(in the rows, 128 means zero)
Each path below is one point turned by a fixed rotation once a step. After each direction that follows a path, write how fast that rotation turns it, in degrees a step (0 if it stays still).
Each turn is a multiple of 5 degrees from 10 to 175, or 0.
Each row of a path follows its step; steps can be skipped.
path 1
step 0: [129 128 121 118 122 132 131 134 122 122 133 113 129 129 110 121 116 135
 136 123 135 138 123 131 128 141 127 117 140 137 123 130 140 125 120 121
 127 130 140 134 125 116 128 153 142 122 127 138 117 121 119 125 129 136
 120 121 115 129 118 127 129 133 125 124 116 127 123 113 127]
step 3: [126 129 130 111 136 131 118 131 139 141 111 122 125 124 128 124 140 127
 126 126 142 125 129 127 121 140 131 125 139 126 118 127 138 131 114 134
 142 114 136 120 117 113 138 141 135 124 132 137 125 130 123 127 112 125
 123 120 123 136 121 128 126 130 129 115 117 117 122 120 130]
step 4: [121 131 133 124 127 136 127 131 129 121 130 129 118 129 126 120 136 135
 136 122 111 133 144 128 138 116 139 127 124 117 132 126 142 132 131 123
 144 137 132 120 135 123 130 137 137 141 132 124 132 138 135 131 116 136
 134 134 102 123 130 120 116 144 131 119 127 126 136 125 127]
step 11: [122 129 134 120 123 132 134 132 131 126 124 126 139 125 124 131 132 136
 117 132 142 129 132 124 138 130 116 129 133 127 113 128 134 132 116 114
 134 112 127 121 135 104 129 134 141 128 133 143 122 132 120 119 125 138
 121 119 117 131 144 124 142 139 127 116 127 120 130 113 127]
step 14: [126 134 135 134 118 120 129 141 131 141 120 127 127 132 123 112 132 128
 130 123 130 128 136 127 136 137 127 146 143 124 126 131 139 132 128 130
 139 108 124 115 134 113 138 137 140 115 135 133 129 132 127 122 136 130
 130 117 124 116 118 116 125 130 125 115 133 119 134 134 127]
step 15: [125 134 137 126 122 143 133 133 115 136 129 114 113 137 134 116 126 142
 134 126 116 119 126 137 125 121 133 132 123 127 133 128 133 131 126 129
 134 131 136 134 118 125 137 144 134 132 125 141 118 120 141 137 110 125
 134 115 117 130 128 119 127 136 132 123 117 137 126 116 117]
step 21: [133 125 121 120 136 136 135 130 136 127 135 115 119 122 120 111 141 138
 135 132 129 129 135 125 116 133 119 116 137 135 133 130 138 128 137 129
 130 121 136 132 134 115 136 148 129 137 125 140 135 114 122 132 122 128
 125 122 116 133 127 123 112 144 122 128 120 119 119 122 124]
Speeds:
[129 128 128 129 129 128 126 129 132 126 129 133 127 128 130 128 127 129
 129 125 123 129 130 126 126 124 128 127 131 129 127 130 127 124 131 129
 130 130 128 130 128 129 131 126 131 131 130 132 129 126 128 127 128 131
 131 129 128 130 131 131 130 127 124 128 130 127 129 128 126]	125
[129 128 130 131 128 127 128 127 128 128 130 124 128 127 128 130 128 130
 129 125 127 130 130 123 129 129 128 130 128 127 131 128 127 129 126 130
 132 132 131 131 127 126 131 130 123 128 129 128 130 129 122 130 133 127
 129 130 127 126 127 126 128 129 127 129 127 127 129 128 128]	170
[127 125 131 130 129 129 129 128 127 131 126 132 127 129 127 128 130 130
 127 125 129 127 132 130 125 129 129 131 127 124 129 128 131 125 130 128
 129 126 127 128 130 129 132 128 125 125 128 130 129 127 129 130 126 127
 128 132 127 128 127 127 126 133 130 126 130 127 126 130 129]	40
[128 128 128 127 127 127 129 126 131 129 128 128 132 128 123 130 130 130
 130 129 130 127 126 127 127 129 125 125 132 131 126 129 130 127 126 130
 125 128 126 132 126 129 127 132 127 127 125 132 128 128 130 130 129 127
 131 129 128 128 130 131 126 128 129 125 131 126 127 128 130]	135
